Each path below is one point turned by a fixed rotation once a step. After each direction that follows a path, write how fast that rotation turns it, in degrees each step (0 if it stays still).
Each turn is a multiple of 5 degrees from 10 to 175, or 0.
path 1
[  8   3  -7 -16  18  19 -10   2   1   6  40   9   4  20  -4 -10 -46]
[ -6  26  18  17  17   5  -4 -16   5   2   4   1  -2  20   2 -26 -50]
[ 12   4  -7  18  26 -26  21 -17  25  11   3  24   3  11   5 -20 -32]
[ 11 -11   4  12   3 -26  25 -18   8  15  26  -5 -34  20  21 -15 -15]
[ -9   8  -2   7  39 -15   7 -27  -7  18  12  -4 -33   2  33   2   6]
[  2  -6 -26 -21  40   4   0   2  -8  22  36   9 -18  11  15   6  -3]
[-14  18  -4  -9  24  24 -14   5 -18   8  26 -14 -20  27   7  -6 -31]
[-11  25 -19   6  40   7  -8  -6   8   3   0   8   9  14  -4  -9 -44]
[ 14  -2 -14  11   4 -10  12  -9  22  -2  23   1  -2  24  -7 -15 -54]
[  4   8  12  25   9 -19  11 -42  11  -2   8  -9 -21   8  19 -13 -30]
[ 15 -10  -6   3  32 -21  15 -35  10  18  22  22 -15  -6  23  -3  -4]
[  6 -10  11 -12  18   6   5  -9 -12  24  42   4 -34  15  24  -7  -4]
[-22  21   4  -4  47  15  -8   0 -14  26  12   5 -15  11  19  -8  -9]
[ -7   8 -25  -7  35   3   3  24   6  19  22   9   3  28  -2  -8 -33]
[ -9  19 -10  12   9  -9   3   0   4  -4  11 -25 -14  34   1 -14 -49]
[  7  15 -26  17  29 -28   6 -33  14  -7  -2  -2  -4   6   6  -3 -34]
Speeds:
[  2  -6  21   3  -4   4   0 -10  10   1   7  11   8 -11   1  -4  -7] | 45
[ 17   3  -3   7  -9 -14   6 -12   0  -6 -11   3  -2   5  -2 -11  -2] | 55
[ -2   3   0   7   1  19   3  10   1   5 -11  12  -3   9 -10 -11  -5] | 60
[  1 -10   0 -12   7   7   4  -7   7   4  -8 -18   8   0  -1 -15   4] | 0
path 2
[  9  -8   3  -1   6  47  15  -7   6 -10 -40  -9  25  14   4   6 -14]
[ 18 -16   5  -2  -1  41  14 -12  17 -16 -39  -6  22  13   9   4  -8]
[ 24 -22   1  -8  -4  33  18 -14  27 -22 -35   1  15  15   9   0  -7]
[ 24 -21  -3 -18  -3  23  28 -14  30 -23 -29   6   8  20   3  -5  -9]
[ 22 -14  -9 -26   2  13  33 -11  27 -19 -26   2   5  26  -4 -10 -14]
[ 21  -4 -10 -30   4  10  34  -9  18  -9 -25  -5   6  32  -9 -15 -19]
[ 20   3 -10 -29   1  12  27 -10  10   1 -26 -18  11  35 -10 -17 -22]
[ 20   5 -13 -23  -7  15  14 -16   6   6 -27 -28  17  34 -10 -14 -22]
[ 18   1 -16 -15 -16  19   2 -25   9   6 -26 -30  23  32  -8  -7 -19]
[ 14  -3 -22 -12 -22  22  -2 -33  12  -1 -23 -25  24  28  -9   2 -15]
[  6  -8 -28 -10 -23  21   0 -37  18  -9 -21 -13  22  23 -12  11 -14]
[ -3  -6 -32 -13 -17  24   9 -32  16 -16 -18  -3  18  20 -19  18 -13]
[-10   0 -28 -16  -8  26  22 -23  13 -18 -21   4  18  19 -24  19 -15]
[-12   4 -20 -19   1  31  27 -13   6 -13 -27   3  21  20 -24  19 -14]
[ -8   8  -7 -14   8  38  25  -5   1 -10 -32  -3  27  20 -22  16 -12]
[  0   5   3  -9   7  44  20  -2   4  -9 -35  -8  30  20 -13  10  -6]
Speeds:
[-13   9   0   1  -4   5  -6  -1   0   0   9   1  11   8 -16  12  14] | 20
path 3
[-12  -2   2  11  11 -34 -13  12  -3 -23 -15 -11 -25 -16   6 -42 -15]
[  6  -1  26   2  31   4 -32  37   8  11  15   5 -20   7  21 -17 -13]
[-10  23  23   5  -4 -23 -16   8  27   5 -17 -22 -30 -25   0 -23 -11]
[ -5   8  33   8  16   8 -39   2  15  10   9   5   3  12   5 -16 -44]
[ -8 -11  19  14 -12 -26   1   1  27 -20  -4  -6 -12 -14   2 -45 -27]
[  0 -10   9   5  36  -3 -35  14 -14 -11   1   9 -10   8  13 -35 -30]
[ -5  -2  20   7   0 -27  -4  36  23  -4   4 -13 -36 -15  16 -28   1]
[  0  24  21  -1  31   5 -43   7   6  15 -13  -5 -20  -6   5 -18 -24]
[-14   5  38  14 -20 -19  -8  12  36   2  10 -14 -11  -1   4 -16 -28]
[  1  -1  10   6  24   3 -28 -16  12 -10 -14   9  -2  -7  -1 -42 -40]
[-13 -18  21  14  -3 -30  -9  30   0 -20  17  -6 -16   6  16 -30 -24]
[  7   3   2   0  39  -1 -25  16  15   1 -16   5 -29 -18  13 -40  -6]
[-14  16  39   4  -2 -24 -26  29   2   6   9 -23 -25   1  10  -6 -19]
[  1  11  19  10  15   8 -22  -3  47  12 -13   6 -10 -11   1 -31 -26]
[-13  -3  35   8 -10 -23 -20  -1  -7 -17   4 -14  -5   3   1 -25 -47]
[ -2 -18   0  17  26  -5 -13  16  31 -10   1  19  -9   0  14 -46 -19]
Speeds:
[  4  -4  16  -8 -17  -8   8   3 -10  -5   7 -11  -5  -5   0   3  -2] | 175
[  7   5  -4  -8   2   0   1 -14  -4  -4 -17  -4  -6 -17  -6 -10   1] | 160
path 4
[ -3  10   6  -5  40   0   4  -9  17   4   2  48  -9  -9  15 -15   5]
[  7 -18   0  11  13 -20  21   8 -30  10 -18  31  25 -16  -2 -15 -10]
[-21  -4  12  19  26   7  -2   6   9 -11   4  43  16 -11 -14  19  14]
[ 22 -23  27  -8  -4 -15   2  -7 -27 -23  11  30  22 -10   5  -4   9]
[-11   1  49  10  33  12 -12  -9 -10  -9 -17   9   5   0 -15   5  -1]
[  1  -3   9   0  19 -39 -24  -2 -24 -32   8  14 -10 -11  -1 -14  -2]
[-17  24  28  -7  36 -11  12 -18  -4  10   9   5  10 -14 -18 -24   7]
[  5  11   7  10   0 -27 -18   1  -8  10 -18  42 -12 -26   0 -23   3]
[-22   5   3  -5  11  -9  20   7 -13  -5 -18  12  27 -31 -31  -7  22]
[ 16   9  22  -1  -7 -22 -12  -6   9  -2   1  41   3 -23 -11  28  19]
[  8 -11  30 -24   9  -3  16  -9 -13 -24 -38   4   8 -10  -7  -4  22]
[  9  13  16  -7  35 -26 -18  -2  -8  -8 -16  11  -9  -9 -14  35 -13]
[  2  -4   5 -17  35 -34  23 -16   6 -25  -4   9 -10  -3   4 -19  16]
[ 12  17   8 -12  39  -7   8  -3  -9  28 -11  31   3 -16   4   1 -20]
[-10 -20 -10  23  21 -25  19   7   5 -10 -23  37   3  -8  -3 -12  12]
[  1   0   4 -16  22   7  11   6 -13  -3  14  41  33 -21  -7  19   5]
Speeds:
[ 10   0 -11 -12   6  -5  13   1  11   2 -13   0  -4   1   4  15   0] | 25
[  2   3   7  -4  -6  -3  -1  19  18  -5   1  -5   8   2   1  -7 -13] | 0
path 5
[ 15 -18  17 -24   7   6  -8 -30 -11  30  19 -25 -25   6 -13  14   4]
[ -1   8  33  -3 -14  12   2 -22  15   3   0 -26 -36  -1 -20  31   3]
[ 20  10   0   3 -20  27  -8 -11   9   5  24   3 -25  10 -10  39 -25]
[  6  22 -19  -4 -35   2  17  -8  17   8   7 -12   3 -19 -14  38 -21]
[  9   2 -30 -17 -13  -1  -1 -28  -5  39  27 -13  17  -6  -4  20 -18]
[-10   2   6 -15 -10 -14   4 -35  -7  22   6 -50  10 -11 -15  10  -2]
[  7  -9  17   4  -6  10 -31 -37 -14  18  22 -31 -15  11 -15   9  -1]
[ 11  -2  19  15 -27   6 -11 -10   6 -14   2 -36 -28 -11 -28  26  -9]
[ 24 -14 -20  15 -30  14 -15  -8  11  12  18   4 -25 -10 -17  30 -16]
[  8  -8 -27 -12 -29 -12  27  -8  14  14   6 -17 -14 -28 -11  24 -19]
[  2  -7 -19 -25 -14  -4   6 -37  -4  47  18  -7 -15  -9   5   8  -4]
[  3  12  22 -34 -11  -5  10 -31 -13  16   5 -40 -20  -8  -6  10  -2]
[ 15  15  28 -10 -15  23 -28 -26  -7  21  14 -11 -22   6 -15  24   8]
[ 24  10  17  -2 -20  13   1   3  10  -5   9 -23  -9  -3 -31  45 -13]
[  8  -2 -21  14 -18  12  -2 -15  23  27  19   2   1  -1 -21  43 -13]
[ -5  -4 -26  -6 -10 -12  26 -23   8  13  17 -33   5  -9  -9  25 -33]
Speeds:
[  1   2   6  -7   0  -9  15   9   0 -16  -6 -17   1  -6  -4   2  -7] | 175
path 6
[  0  17 -22  -8 -29  27  -3  19   7  -9  17  29   0  21  -6 -35  45]
[ 18   4 -21  -6 -17  34  13  26 -18 -24  19 -11  29  34   2  -9  31]
[ -4 -30 -37  13 -11  -2  16  43  -8  -9   8  13   9  38   2 -14  29]
[ -5  -3 -39   9 -35  39   9  25 -13   3   5  28 -18  10   1 -18  30]
[ 26  -4 -21 -19 -27  39   8  20   3 -25  20  21  14  26 -17 -25  16]
[ -3   6 -20   2 -11   2   2  32   0 -16  19   8  21  41   3 -27  51]
[  1 -11 -39  16 -22  32  20  34 -31  -5   7  -4   5  23  11  -1  31]
[ 10 -32 -36  -1 -28  22  15  31   2 -12   9  35  -6  24 -16 -20  10]
[ -1  18 -20  -7 -30  27  -3  18   6 -10  18  29   1  22  -6 -35  44]
[ 18   4 -21  -6 -17  35  13  27 -19 -23  20 -10  29  34   1  -9  31]
[ -4 -30 -37  13 -11  -3  16  41  -8  -8   8  13   8  38   1 -14  30]
[ -3  -2 -39   8 -35  38  10  24 -13   2   4  28 -18  10   1 -18  30]
[ 24  -4 -20 -19 -27  38   9  20   2 -26  21  21  15  26 -17 -24  16]
[ -4   7 -20   2 -11   3   2  32   1 -16  20   8  21  41   3 -26  50]
[ -1 -11 -39  16 -22  33  19  34 -30  -5   5  -2   5  23  11  -1  32]
[ 10 -32 -37  -1 -27  22  16  31   1 -12   8  35  -6  24 -16 -19   9]
Speeds:
[ 14  -4   1   2 -17 -13  -3 -13  -3   7  11  -2  -3   3   7   5   3] | 0
[ 14 -16   1  -7   3   0   6   2   2 -10   2  -1   9   6 -10   3 -16] | 135
